In the data rows, the value 500 means zero.
Here is a table of points, one per row:
[559 351 234 716 456 699 291 516 617 367 418 677 658 435 182 469 663 561 678 547 571 467 595 263 646 562 418 248 247 788 402 468 505 493 524 468 412 397 646 638 387 693 525 341 634]
[550 509 773 495 478 677 477 579 428 468 555 555 374 750 389 593 794 701 368 593 88 576 598 551 514 310 661 431 658 580 217 428 516 360 445 457 252 378 446 345 645 298 380 859 597]
[513 599 659 495 505 330 671 220 209 513 613 465 450 367 633 695 576 808 759 356 408 542 214 647 588 374 233 589 309 568 330 719 673 464 373 523 644 508 603 436 597 560 347 504 301]
[584 579 656 334 451 663 480 401 566 381 234 783 366 612 236 736 345 593 269 501 462 464 345 364 582 521 470 601 659 459 564 393 128 572 582 162 639 271 660 580 620 504 564 512 145]
[593 669 479 441 647 436 570 568 809 419 570 478 654 612 290 790 505 472 257 397 219 354 364 605 525 281 476 607 348 626 601 337 417 608 510 765 759 699 246 473 630 666 554 264 711]
[686 596 312 387 337 533 345 293 411 570 785 415 525 393 421 246 566 439 263 578 460 240 375 583 384 645 278 631 555 736 309 448 422 518 472 315 406 639 704 668 659 526 540 555 664]
[623 499 413 259 687 431 410 639 510 634 497 656 588 365 568 551 495 734 490 615 535 568 611 327 234 262 499 303 270 263 467 511 584 385 275 277 795 615 752 458 633 457 708 628 596]
[594 591 630 617 592 688 355 305 633 550 747 373 392 514 547 350 519 449 730 924 503 632 350 308 666 643 544 607 403 147 462 310 305 674 356 459 578 708 428 372 412 621 371 548 426]
[520 273 353 517 239 533 377 423 551 386 443 188 377 506 412 529 305 514 665 249 324 799 609 602 270 621 518 503 523 497 613 532 377 690 211 420 752 519 525 493 573 372 459 560 724]
[731 350 392 443 617 639 462 553 370 454 615 398 545 726 358 498 666 845 452 443 790 428 566 530 515 678 635 611 527 301 802 752 602 620 717 441 482 244 312 491 525 823 568 742 518]
[504 801 311 334 294 291 755 726 525 258 522 471 404 546 535 556 730 431 529 472 590 752 539 439 595 348 643 383 532 606 658 384 748 669 388 165 450 614 473 686 331 602 512 713 521]
[247 543 388 497 604 735 380 560 448 550 462 510 661 656 653 446 629 481 267 330 588 639 289 353 594 433 386 517 705 694 381 866 437 366 201 733 674 842 420 521 369 594 430 546 317]
[198 553 404 640 491 502 388 455 344 505 753 668 430 345 423 529 304 427 364 826 628 681 634 521 246 515 586 732 567 740 616 586 400 195 455 530 535 189 284 599 609 559 424 467 545]
[671 257 673 505 410 490 747 767 683 432 435 197 676 318 719 575 501 545 301 755 688 548 449 580 515 630 546 254 526 509 224 519 404 513 571 425 392 435 272 674 932 646 416 463 391]
[492 379 589 632 735 663 591 312 771 533 434 489 451 170 314 668 812 242 339 424 771 509 775 609 710 538 680 757 530 437 396 642 611 423 620 526 493 558 646 571 498 322 573 583 546]
[550 753 506 577 505 195 552 375 675 521 578 857 509 524 636 181 497 499 428 156 593 575 574 433 490 640 298 348 389 458 291 557 494 569 336 718 575 215 235 403 405 335 667 519 285]
[576 506 398 498 548 497 419 672 546 460 684 345 203 481 754 695 707 449 466 410 488 358 615 563 572 409 313 440 461 622 851 315 146 261 358 475 335 342 469 245 424 480 382 376 305]
[440 335 606 443 469 399 413 364 531 718 479 505 625 486 616 181 532 568 637 398 562 832 521 652 595 388 499 522 626 530 736 184 423 238 773 619 388 611 601 619 626 624 756 444 498]
[481 552 517 820 637 515 412 672 512 584 383 281 534 566 503 565 229 587 384 570 547 339 831 682 732 179 234 479 600 293 359 305 690 653 309 402 557 387 455 799 399 565 402 462 549]
[200 397 518 403 258 529 540 634 674 679 728 540 274 428 241 614 624 442 733 644 522 258 510 489 414 288 313 312 705 494 425 638 293 831 705 682 531 368 485 618 485 404 556 588 461]
[714 392 534 336 674 372 617 464 605 411 332 581 437 436 329 443 305 469 634 605 536 629 605 738 398 236 654 508 573 680 423 639 358 429 360 450 304 658 604 465 208 554 352 463 308]
[389 442 256 585 760 702 717 590 393 309 390 602 327 786 688 381 516 421 769 509 495 436 434 449 256 569 406 713 500 442 445 435 671 601 671 617 373 712 567 753 725 438 567 458 308]
[168 440 276 344 504 348 565 548 453 636 425 359 194 706 502 452 317 395 570 460 629 450 338 764 786 687 602 438 283 583 303 412 484 342 542 548 538 479 563 181 405 617 663 560 653]
[618 332 497 695 373 688 607 591 557 845 591 645 406 491 557 486 414 447 535 293 545 409 242 407 395 578 718 450 451 628 758 223 771 454 325 527 584 583 392 536 366 194 347 486 433]
[607 393 434 247 292 432 479 305 397 504 319 468 719 603 599 662 526 424 704 796 482 500 739 451 554 690 528 458 482 579 454 426 640 544 350 786 533 446 425 351 415 406 747 467 455]
[612 513 443 735 596 435 522 376 191 483 579 591 438 562 432 428 409 556 489 514 639 454 393 631 632 401 764 252 807 413 562 615 672 605 517 554 491 598 673 165 843 243 565 111 510]
[408 444 736 359 729 446 539 792 568 336 761 490 486 516 456 532 289 421 505 348 207 452 408 490 629 654 556 420 719 271 439 591 617 432 435 481 460 357 711 722 432 674 713 462 587]
[695 437 271 659 445 450 704 816 338 480 447 508 793 395 551 374 442 521 477 551 369 573 418 561 566 512 485 764 514 364 475 435 304 580 947 601 589 438 624 379 373 410 432 778 482]
[283 388 401 263 459 552 867 390 586 556 599 507 726 457 632 468 421 771 569 470 396 455 698 336 459 439 434 640 581 325 408 558 388 451 523 202 237 647 275 455 287 370 555 265 621]
[427 312 523 385 309 225 203 563 183 445 384 516 291 518 448 262 631 410 270 371 480 508 571 306 603 452 735 753 198 351 385 586 512 560 628 643 483 581 357 664 482 297 261 282 462]
[266 665 741 621 336 346 676 492 510 631 421 361 854 806 332 531 584 525 500 594 597 316 532 354 300 732 563 424 326 472 642 479 462 362 503 575 595 482 866 552 502 558 192 445 332]
[350 700 762 558 606 590 328 550 469 453 255 448 408 161 643 555 572 684 379 411 621 441 455 568 222 778 598 672 436 571 495 386 493 787 373 687 161 525 566 381 389 552 665 403 558]
[522 520 734 579 259 634 499 339 395 100 557 700 608 556 683 572 220 178 521 347 672 322 410 519 524 417 329 400 439 512 641 453 459 331 510 600 591 611 548 302 364 400 433 693 870]
[682 761 599 614 620 392 392 279 544 501 304 343 338 409 557 505 432 539 515 679 359 430 490 295 360 577 485 274 569 493 562 652 499 239 915 482 607 591 220 716 362 386 645 551 704]
[529 739 552 432 393 762 358 604 471 587 380 421 693 363 517 354 474 182 741 359 266 517 601 655 382 493 559 515 532 501 532 598 748 446 733 306 646 369 366 337 538 689 410 325 326]
[417 427 431 536 685 178 293 268 527 743 323 606 590 431 645 530 450 270 443 504 371 547 302 376 549 517 354 443 451 467 769 622 746 736 488 382 158 387 579 348 553 561 317 576 661]
Along one direction, these points spread out more than along any other. Take the direction at right angles to it along which they spread out most. Go by this last direction. For each point below, how far along it does it lie, from 0 to 99? 50 is the average, and the first point above lies past it. One standard deviation of the points above along it is 16.
[504 801 311 334 294 291 755 726 525 258 522 471 404 546 535 556 730 431 529 472 590 752 539 439 595 348 643 383 532 606 658 384 748 669 388 165 450 614 473 686 331 602 512 713 521] -> 32
[612 513 443 735 596 435 522 376 191 483 579 591 438 562 432 428 409 556 489 514 639 454 393 631 632 401 764 252 807 413 562 615 672 605 517 554 491 598 673 165 843 243 565 111 510] -> 62
[593 669 479 441 647 436 570 568 809 419 570 478 654 612 290 790 505 472 257 397 219 354 364 605 525 281 476 607 348 626 601 337 417 608 510 765 759 699 246 473 630 666 554 264 711] -> 20
[168 440 276 344 504 348 565 548 453 636 425 359 194 706 502 452 317 395 570 460 629 450 338 764 786 687 602 438 283 583 303 412 484 342 542 548 538 479 563 181 405 617 663 560 653] -> 49
[283 388 401 263 459 552 867 390 586 556 599 507 726 457 632 468 421 771 569 470 396 455 698 336 459 439 434 640 581 325 408 558 388 451 523 202 237 647 275 455 287 370 555 265 621] -> 48
[529 739 552 432 393 762 358 604 471 587 380 421 693 363 517 354 474 182 741 359 266 517 601 655 382 493 559 515 532 501 532 598 748 446 733 306 646 369 366 337 538 689 410 325 326] -> 60
[427 312 523 385 309 225 203 563 183 445 384 516 291 518 448 262 631 410 270 371 480 508 571 306 603 452 735 753 198 351 385 586 512 560 628 643 483 581 357 664 482 297 261 282 462] -> 78
[576 506 398 498 548 497 419 672 546 460 684 345 203 481 754 695 707 449 466 410 488 358 615 563 572 409 313 440 461 622 851 315 146 261 358 475 335 342 469 245 424 480 382 376 305] -> 25
[417 427 431 536 685 178 293 268 527 743 323 606 590 431 645 530 450 270 443 504 371 547 302 376 549 517 354 443 451 467 769 622 746 736 488 382 158 387 579 348 553 561 317 576 661] -> 60
